Rows are one point carried round by a steady rotation, each followed by how many steps it has turned.
The counts run from 0 to 260.
[ 22.0 -17.0  -3.9 -14.3 -33.7 -31.1  -8.8  34.4 -11.8  22.1  23.1 -28.8
  19.3  -9.6  -7.5  29.2  31.1  -6.5  15.4   7.7   8.7 -23.2 -10.9 -44.3
  11.2   4.5  -4.6  18.3 -21.8  -0.4  26.4 -29.6  19.1  19.6  -4.5 -12.3
   8.5 -21.0  -0.1  -0.5  10.4   7.3   7.9  15.6   9.1  -4.0] -> 226
[ 18.0 -35.9 -10.5  26.5 -20.1  13.8 -25.9  23.6  -2.9 -17.3  -8.8   4.2
   0.4  11.4  -9.9   4.7  12.5  12.2   6.5  -8.5  10.7 -30.4 -21.0 -13.5
   5.9 -18.2 -61.2   6.4 -26.0  40.1  12.1  11.7 -14.6  -6.3   3.8  18.8
  -4.6 -12.0   5.4   5.5  15.5  -2.5  13.2 -12.3  18.3  -1.7] -> 259
[ 30.9   1.6   1.5  13.6  -8.2  38.5 -19.5 -13.4  16.7   7.4 -25.5 -21.0
 -17.2   9.3   4.4  11.0  -2.6   1.9  -8.7  -4.0  -7.1 -42.8  -3.2  -2.7
  -1.6   3.3 -43.2  24.7 -21.7  19.2 -10.9  10.7 -19.2  -3.1   7.5   4.8
  -2.5 -24.9  -6.1  17.5  -6.6 -32.1  -7.9 -30.0  39.4  10.4] -> 165
[ 36.8 -25.7   9.0  37.0  -7.0  36.3 -32.1  13.5 -12.1   5.9   4.2 -13.3
   5.6   2.0  -6.7   6.7 -27.5   6.6  10.2   0.5 -10.7 -28.5 -20.6  -9.9
  13.0 -18.1 -20.2  24.4  15.8  -3.6  -0.5 -12.6  -0.1   3.8  17.0 -15.7
  18.7  10.7 -15.6  -1.9  23.4  30.3   9.7   4.4  23.5 -14.8] -> 128
[ 21.7  15.3   8.2   7.5  18.5  26.4 -23.2  22.0   1.7   0.2  -8.2  -9.5
  -6.5  11.2  39.7   0.8  -6.0  25.6 -13.3  23.3  15.0 -23.4 -11.4 -41.0
 -18.6 -26.5  -3.8  39.0   2.3  31.5  -3.5 -15.1 -33.1 -16.1  -8.3   2.3
  14.2   0.7  -9.2  20.1  12.7   5.6  -8.4   9.9 -10.5  -9.5] -> 5
[ 36.9   7.2  -6.5 -12.8  34.0  -3.3 -27.2   2.9 -11.4  19.8  -6.9  -4.6
  -0.4   5.9   6.0   8.7  -2.8   7.4   7.3  15.6  11.3 -11.3   7.1 -35.7
 -15.7 -18.5 -13.4  11.4  -2.4  30.4 -10.1 -34.9 -51.2  -0.3   2.0 -23.9
   8.4  -8.2   7.7  23.3  26.9   9.2  12.0  -7.2 -15.1 -21.5] -> 0
[ 20.6 -10.7 -14.7  25.2   2.0  -3.5 -25.9  14.4  15.8  25.8  -2.1 -34.4
 -29.7 -16.0  -4.6  -8.4   0.2  31.5   9.0  14.7 -11.2 -27.8 -10.5  -0.1
  15.2 -24.9 -19.0   2.4   9.9  30.2 -22.6 -25.7 -22.3   5.1  37.0 -30.4
  19.8 -17.1  20.3  -7.4  16.7  10.0  12.0  -4.1   3.7 -20.6] -> 27
[  7.8   7.5 -12.2  17.3  -1.7  17.4  -5.1  31.4   8.4   3.5   5.9 -21.1
 -21.3 -21.5  24.2  12.0 -18.8  42.9   4.4  18.4  17.5 -21.8   4.6 -25.5
  19.3 -13.9  43.6  22.6 -17.9  27.8  -3.5  -2.7   8.1  -4.5  29.9   0.6
   3.9 -11.1  -2.6  17.4  11.4   1.2  25.9  -2.4 -13.8   3.7] -> 30
[ 20.1  -1.9  16.0 -14.0   3.2  -0.6  -0.3  24.5  12.0 -13.6  13.3  21.7
  29.3   3.8  13.4   2.9  -0.3   8.4   5.4  -5.7  13.6 -16.4 -26.8 -31.0
 -33.2 -23.3 -12.1  38.7 -10.4   4.6  14.0  -4.6 -16.9 -25.3  16.5  12.0
  23.7  13.1  -2.6  28.3  54.2  30.0   8.9  14.2 -11.5  -0.8] -> 105
[  4.9  19.8 -21.5  -3.5  18.2  27.2  28.9 -13.2  16.1   7.5   3.0 -14.0
  -2.4   1.5  16.0  -2.4   2.2  40.9   1.1  23.1   9.1 -20.8   4.9  -9.0
  -7.9 -32.2 -27.1  14.2 -40.5  14.1 -45.3 -37.0 -24.8 -15.6  -1.7   6.4
   8.5  -3.8   4.2  -7.6  18.9   5.8 -12.1  -6.4 -25.7  -7.9] -> 186
[ 17.2   8.3 -14.7  31.1  -7.9  19.7  -5.7  19.0  13.8  14.0  -4.0 -26.7
 -31.1 -20.2   5.9   4.9 -27.9  35.0   4.4  16.3  20.6 -19.0  15.6  -4.1
  16.1 -12.2  20.7  19.9 -13.8  22.3 -16.5 -11.5  17.6  -7.3  48.3   4.4
   1.6   1.8 -20.7  11.5  15.3   4.1   7.8  -3.5   6.8  -0.9] -> 29
[ 31.4 -20.5   8.3  13.6  -9.4   0.3 -33.6  22.3  27.1   4.3   3.8 -26.4
 -24.9  15.0 -24.6  13.5 -17.1 -15.8  24.3 -17.1   7.4 -32.7 -17.0  18.3
  -6.0   1.0 -17.3  19.8 -13.9  37.7 -11.5  13.1  -3.6  38.3  12.9 -11.8
   5.5   0.7   0.9  -7.9  37.7  -3.7  -6.1  14.5  12.6   1.4] -> 234
[ 13.0  -1.3   3.5  -5.0 -12.2  24.6 -14.7   9.5  16.3  10.1 -21.2 -33.9
 -11.0   1.5   6.8  22.1 -22.2   8.8  -0.5  -7.4  28.4 -10.0  -0.4  -9.5
 -25.0   0.4 -13.2  18.4 -16.1   7.1   2.7 -53.3 -18.2  18.6  -0.1  22.6
  -7.7   5.7 -19.4   5.1  10.4  19.4 -27.8  15.1  26.9  12.5] -> 97
[ 12.6  -9.6 -27.0  21.6  -0.3  12.3 -22.9  14.8   2.5  -4.6  -0.7  26.6
   7.4  15.4  -1.3  12.6  -3.1 -21.6  36.2  -5.0  28.7 -26.4  16.5 -42.3
  35.5  -4.4   9.8  46.3 -23.8  21.6  -6.4  -5.9   2.0  12.6 -19.1 -11.1
 -31.8  17.7  10.6  20.9  11.4   4.2   1.2   2.0 -12.9  -6.3] -> 248
[ 26.5 -40.1   7.5 -26.8 -11.3 -14.2 -17.0  25.8  -8.1  10.2   8.0 -16.1
 -14.7  -0.1 -18.9  15.5   9.4  -0.2  -0.5  11.7   2.4  -8.8 -28.5 -34.3
   3.9  10.0 -34.9  11.0 -12.4  43.4  28.1  18.8   0.2  13.4   1.8 -12.9
  24.6 -26.1 -13.8   7.6  40.1  -5.4  15.7  12.1  -1.8  14.9] -> 232
[ 14.0  -8.7  -5.8  21.6 -19.4   3.5   8.5   5.2  41.9  27.8  13.0  -3.4
 -20.7   1.8 -42.8  -3.0  -1.2  12.8  10.7   6.2  15.7 -30.4   1.1   7.5
  24.7 -10.5 -29.3   8.5 -36.9  23.5  -7.4  18.1  18.9   6.5   6.9 -28.9
   8.1 -19.4  20.0  -6.2  20.3 -12.5  14.5 -19.1   6.2  31.4] -> 52
[ 26.1  -5.3 -36.6   8.7  -6.7   7.2  -2.7  -0.6  -6.0   7.1   8.5  -0.1
  14.3   1.4 -21.2   9.3   9.4  12.7   3.6   1.4   4.8 -34.3   9.2 -30.7
  21.8 -25.1 -20.2   5.3 -23.3  21.7  -4.8 -21.0  -5.7   0.9   3.1 -24.5
  -2.6  -7.7  29.5   4.5 -18.3 -17.6  32.9 -32.8  14.5  -0.5] -> 158
[ 15.3  -9.9  -6.1   7.6   2.0 -18.4 -12.2  16.7  13.3  28.7  14.7 -15.6
 -22.8 -17.3  -1.2   5.7   1.5  35.9  14.7  17.0  16.8 -38.1  -2.2 -11.8
  24.9 -13.8  -4.2  -2.4  -7.6  27.8 -12.0  -7.1 -26.2  10.3  18.5 -38.0
  12.5 -22.5  19.9   0.0  12.2   6.0  36.9  -7.0 -10.4 -10.7] -> 26
[  4.0  -6.6   9.1 -20.6  12.8 -19.3   4.3  -6.1  35.7  14.8  -4.7 -20.4
 -19.3 -21.1 -28.8  13.9 -11.6   9.0  10.7   1.9   6.9  -8.2  -9.8   4.6
   3.8  -5.6 -15.5   7.7 -14.8  20.8 -23.1 -15.7 -17.7  34.0   3.1 -30.2
  30.4 -17.8  20.1 -18.4  45.3   9.3  -4.3  31.1  24.9 -23.2] -> 208
[  0.6  -4.1   8.2 -12.9  13.6 -10.2   9.9   2.2  11.9  23.1  -3.8  -0.9
  16.8   3.8 -10.5  27.5 -20.3 -22.6  10.5  21.8  36.3  12.6   7.9 -29.4
  37.9   9.8 -19.1   1.3 -44.1  -8.4  11.2 -32.4 -24.2  -9.8  -6.9  -4.9
  -7.6 -23.5  -3.7  29.5  26.2  -9.8  15.7  15.9   2.8  11.0] -> 88
[  8.3   0.0 -27.6  -1.8  -9.0  12.1  -0.6 -13.8  -5.9 -26.1 -20.7  -5.2
 -31.4  -2.1  12.0  16.2   0.2  26.9  -2.5 -26.1  16.8 -23.7   2.9  -0.1
   3.1   3.4  -6.7  29.7 -51.1  28.3 -16.7  17.3  13.5 -17.5  -7.4  31.0
   7.0 -20.1 -13.3  35.0   9.3 -22.2  15.9 -10.1  21.3 -13.2] -> 167
[ 35.9  -2.8 -16.4   8.1  -5.3  39.5 -32.2  20.8  -6.4 -11.7   6.1  -4.0
 -28.7  -7.4  13.9  13.7   7.9   3.0  -5.5  24.0   4.0 -13.6  -3.4 -19.2
   5.7   5.7 -54.6  26.6 -10.4  27.2  -5.6  -9.2  -9.1  -5.2 -16.9  31.8
 -14.1   5.7 -24.1  -4.7   5.0  19.1 -15.6 -12.1 -27.8   1.7] -> 255
[-21.1 -10.8  20.0  29.6 -20.8  27.7   8.6  30.1  42.3   3.8   1.0 -23.2
  16.6  18.9  12.6   6.4 -26.2  14.2  19.2  12.3  30.9 -14.1  -8.4 -24.6
   5.7 -28.9  24.1  31.9 -15.6   2.2  -1.6 -10.7  14.1  10.3  -4.8 -12.1
   4.4   8.4   5.9  -1.3  26.3   2.1   2.9  33.3   1.2  14.5] -> 216
[ 12.5   4.2 -21.5  14.2 -14.7  27.7 -10.8 -12.7   1.1  -8.0 -23.4 -14.4
 -26.7   8.8  11.3  20.0 -13.9   9.7  -3.7 -23.0   8.4 -36.9  -1.1  12.4
  10.8  14.9 -16.5  33.0 -40.9  15.0 -25.1   8.8   3.0   0.5   1.7  28.5
  -1.3 -13.7  -9.3  26.6  -2.2 -25.3  -2.0 -15.7  40.2  -6.2] -> 166
[  8.4   2.0  18.2  23.3 -34.3 -17.2 -31.6  19.7  32.0  22.3   5.8  18.6
  15.2   6.1  14.3  -5.4  22.7  -1.0   3.8   9.2  31.2 -58.1  -5.7  11.4
  11.5 -28.7 -20.0  35.1   7.4  -4.4  15.5 -13.8  -2.6 -24.5   6.2  -0.1
   0.2   2.1   1.8   5.3   4.2  27.1  16.1   5.2  23.2  -9.5] -> 15
[ 29.1  -2.0  17.4  17.5   6.7   3.7 -31.4  26.0  32.5  12.8   7.8 -11.0
  -1.7 -10.1 -20.0  20.5   2.8 -22.0  11.0  11.9   8.7  -5.8   3.0 -18.3
 -14.4 -14.2  -2.3  14.4  -9.8  25.1  15.2  29.0   7.7  15.6   4.1 -33.1
   9.6 -15.7  10.7  23.4  39.4 -16.6  20.9   1.5 -41.9  19.3] -> 238
[  1.5   2.6 -17.2  -8.2  -5.9  -1.8  21.9 -21.1  32.1  31.4  -5.7  11.3
  11.2  -7.3 -35.5   3.7 -17.6  12.3 -15.5  25.9  41.4   0.8  28.5 -13.8
  21.5  -7.8 -21.8  -1.1 -30.6   6.7 -12.6 -37.8 -25.6  -9.1  14.6 -22.4
   7.0  -5.3   6.7   2.2  25.9   1.7  11.0  -1.7  34.0   2.9] -> 183
[ 19.9  -4.2   0.6  20.5 -15.0  34.8 -21.1  29.1  -9.9   4.2   6.0 -22.8
 -25.3 -17.1  10.4  20.1 -36.3  15.3  -4.7  27.9  35.7   2.9  -0.8 -13.9
   8.6  -0.3  -5.8  24.4   0.7  -3.7   5.0 -24.3  16.5   0.8  -6.7   9.3
   7.5  -3.2 -36.8  12.6  23.6  34.4  15.8  16.7  -8.4  -1.3] -> 124
[ 15.2  -3.2  -1.5  38.0 -24.1  40.0 -16.6  11.3  15.7   8.6 -28.8 -31.5
 -11.3 -10.6   5.8  17.6 -29.8  25.0 -11.1  -7.1  10.2 -24.7   6.5  -5.7
  33.5  -7.4  32.0  30.5  -6.9   3.0  -2.1   2.2  19.2   9.6  24.0  -9.2
  13.3  -9.7  -0.2  17.0  11.3  -5.6  11.8   7.2  49.1  -7.9] -> 34
[ 20.2  -0.8  11.5  19.1   3.5  30.4  -8.9  -0.6   7.2  15.1 -19.7 -38.4
 -11.0 -22.9  30.6   4.9   2.8  26.0 -19.3  27.3 -12.6 -26.9 -13.7 -28.9
  16.9 -25.2 -10.9  19.1  11.5   6.4   1.9   3.5  -3.8  -3.6   9.4 -28.4
  22.8 -35.4   9.5  20.1  19.8   1.1  21.3  -9.4  -5.5  -6.3] -> 32
[ -3.0 -12.4  -8.5 -15.1  -3.6 -12.5  10.5  -5.7  35.1  13.3 -15.4 -10.8
  -5.1 -13.0 -21.8 -14.2 -12.8  10.7  12.3   3.4   9.3   6.0  -2.4  -4.0
  -8.8 -13.6 -14.6  11.9 -11.4  34.7 -19.7 -27.0   2.7  14.9  12.6 -19.4
  24.6  -9.1  -2.9 -13.2  57.1  14.3  -9.5  36.6  27.5  -7.5] -> 209
[ 24.7   3.3 -11.7   6.9 -25.3   9.9 -14.2 -23.6  12.4  11.3 -10.3  -9.3
   6.5 -34.4 -17.1  25.7  12.8  -1.1 -11.0 -11.2  -1.7 -36.7   9.4 -19.6
  26.2  -2.6  16.0  35.4 -11.2 -17.6  -3.6   1.0  27.8  14.3  -0.8 -21.7
  11.5 -18.0  22.0  15.4  12.0   8.5   5.1 -12.1  40.0 -29.5] -> 39
[ 48.2 -12.4   2.8   8.2  -4.0   2.6 -27.4  25.6 -16.1  18.2  22.5  -5.6
  25.5 -16.2  -7.6   6.1  12.8  -3.8   2.4  10.3 -14.9 -27.7 -20.3 -46.1
 -14.1 -11.2 -13.4  31.6  10.5  13.8  16.2  -5.8  -5.5  -0.4  18.6 -28.9
  21.8 -10.1   9.0  12.1  12.8   5.3  22.2 -13.8  -1.7 -13.6] -> 132
[ 21.0 -16.4  16.7   2.4 -18.8   5.8 -26.6  25.5   3.4  20.5  17.8 -23.5
  -4.3  20.0   6.9   7.6  16.0  -7.3  14.2   6.0  -7.4 -35.8 -31.6 -23.8
   1.4   1.4 -33.4  37.5  -4.3  21.3  19.9 -29.7   7.8  22.9   8.3   2.1
   4.8   0.0 -23.7 -22.3  10.5  16.5 -18.3  13.3  12.8  19.0] -> 228
[  0.3  25.8  10.2 -18.1   9.3  10.8  -6.4 -24.5  30.6  13.1   2.9  31.9
  -5.7  -3.1  11.5  12.1   3.9   0.4 -12.9   9.1  10.4 -22.5   7.5  -2.1
  -3.7 -14.9 -19.1  40.5 -32.9  16.3  -0.3  -1.2  14.5 -29.4  -9.0  24.1
  -2.9  -3.0  14.1  42.0   8.8  14.5  35.0 -16.1 -16.9  35.7] -> 174
[  3.3 -11.7  -2.5   7.1 -20.3   6.1   5.4  -6.6  39.4  -5.7 -12.3  23.1
  13.8  12.3 -28.8  -8.8   2.3   4.2   4.3 -12.7  22.6 -12.2  -5.9   2.0
 -17.6 -16.6 -47.7  10.8 -40.3  24.3  -5.6   6.3   0.3 -14.6  -2.5  12.3
  13.0   0.6   5.2  11.8  46.2   6.1  -3.2   0.5  14.5  30.0] -> 78
[ 21.5   7.6  -0.5 -23.8  -2.7  24.0  -7.1 -23.6  23.0  19.2 -10.3 -17.6
  -8.1 -12.1 -21.2  41.1   4.6 -14.5 -24.3  -2.9   1.3 -17.7   8.6 -21.5
 -14.9  13.1 -21.4  34.4 -34.3   6.6   1.6 -23.6  -6.8  25.8 -15.8  -2.5
  -4.4 -13.2   9.0   0.5 -10.1  -4.9 -19.7 -17.8  27.1  22.8] -> 70
[  4.8  -3.9   1.5 -10.0 -15.3  17.0  -3.6  24.6   0.1  -4.9 -12.4 -29.1
  -9.3  -2.5  15.7  33.2 -33.0  24.9   3.6 -19.0  45.2  -6.8  -1.3 -15.4
 -24.8  -4.9  10.7  25.6 -38.3   5.0   5.7 -36.9 -12.7  15.0 -12.7  33.6
   0.2   8.7 -18.1  14.4  18.4   8.4  -8.8  21.0  18.1   5.7] -> 98
[  2.1 -10.2  -8.9  35.5 -19.9  24.1 -21.7   7.3  10.2  14.7   2.5  18.9
  -6.4  11.2 -23.2  24.3 -21.7  -8.2  -9.1  21.5  20.7 -10.4   2.8  -7.3
  44.5 -22.8 -17.7  10.5 -19.5  19.3   5.2 -12.4  24.9  14.3 -11.2 -19.1
  -2.1  -6.0  25.1  19.9  -9.9  -3.1  49.7  -4.6  25.7   6.9] -> 152
[ 19.4  -1.6   5.0  -6.8  -6.8   4.3  -8.0 -25.7  12.6  13.3 -22.9  10.3
 -11.1   0.5   3.0   7.0  10.8   1.1 -11.9  -8.2   9.3 -30.8   4.6  -4.4
  -1.9   3.2 -38.6  25.8 -27.8  11.7   2.3  31.2  -3.9 -39.5 -15.1  -0.4
  11.8 -34.8   8.3  47.5  24.0 -12.1  20.1 -31.6  -2.0  19.3] -> 169
[ 33.1  -3.7  -5.0 -18.3 -28.2 -11.1 -11.4  22.8 -16.1  18.9  20.9 -22.4
   3.8 -25.0  -5.0  34.9  10.1 -24.7   8.8  10.2  19.6 -14.7  -2.8 -36.3
   7.3  28.1   9.4  28.9 -31.3 -21.9  10.1 -20.4  24.1  13.2  -1.4  -6.7
  -0.4 -11.0 -18.1  -7.6  18.8  20.2  -2.1  10.3  -1.3 -12.4] -> 225
[  0.0  13.2  -4.5  36.5 -12.1  31.4 -30.4  14.2  23.2   1.1   7.8  12.4
 -30.0   0.5   6.7   9.5  -2.5   3.6  11.4   2.1  17.0 -26.3   4.9   6.3
  14.4 -26.6  -3.1  36.0  -5.6  26.0 -19.7  -6.6  40.4   1.8 -26.4  -5.4
 -10.0   7.9  17.8  20.0   1.5  12.7  26.4  -3.7 -34.5  11.7] -> 148
[  8.8  -5.4   2.6  11.8 -34.5 -22.5 -31.7   4.9  16.5   1.4  -6.0  16.3
  19.7 -20.9   5.4  -7.1  25.5   0.1  -3.5  12.6  31.1 -38.6   7.7 -12.2
   5.1 -25.4 -19.6  12.1   3.8   0.6  22.6 -11.6   6.7 -33.0  -8.2 -10.0
  14.3 -15.4  -4.9  19.9  19.8  23.0  27.6   1.8  26.5 -17.5] -> 14
[ 11.5   1.1 -10.6  36.9   0.1  18.1 -47.0  11.3  34.2  -7.4  -8.8 -27.3
  -1.3  -7.9  -8.1  14.2   4.6 -28.1  12.9   8.1 -11.3  -2.8 -14.1   0.1
 -10.4 -30.8  -6.3  12.1 -11.0  22.7  -7.1  -7.7  24.4  29.5   8.5 -13.8
   1.0  -9.9  19.1  10.7  28.2  -0.8  14.0  29.0  12.7 -24.8] -> 240
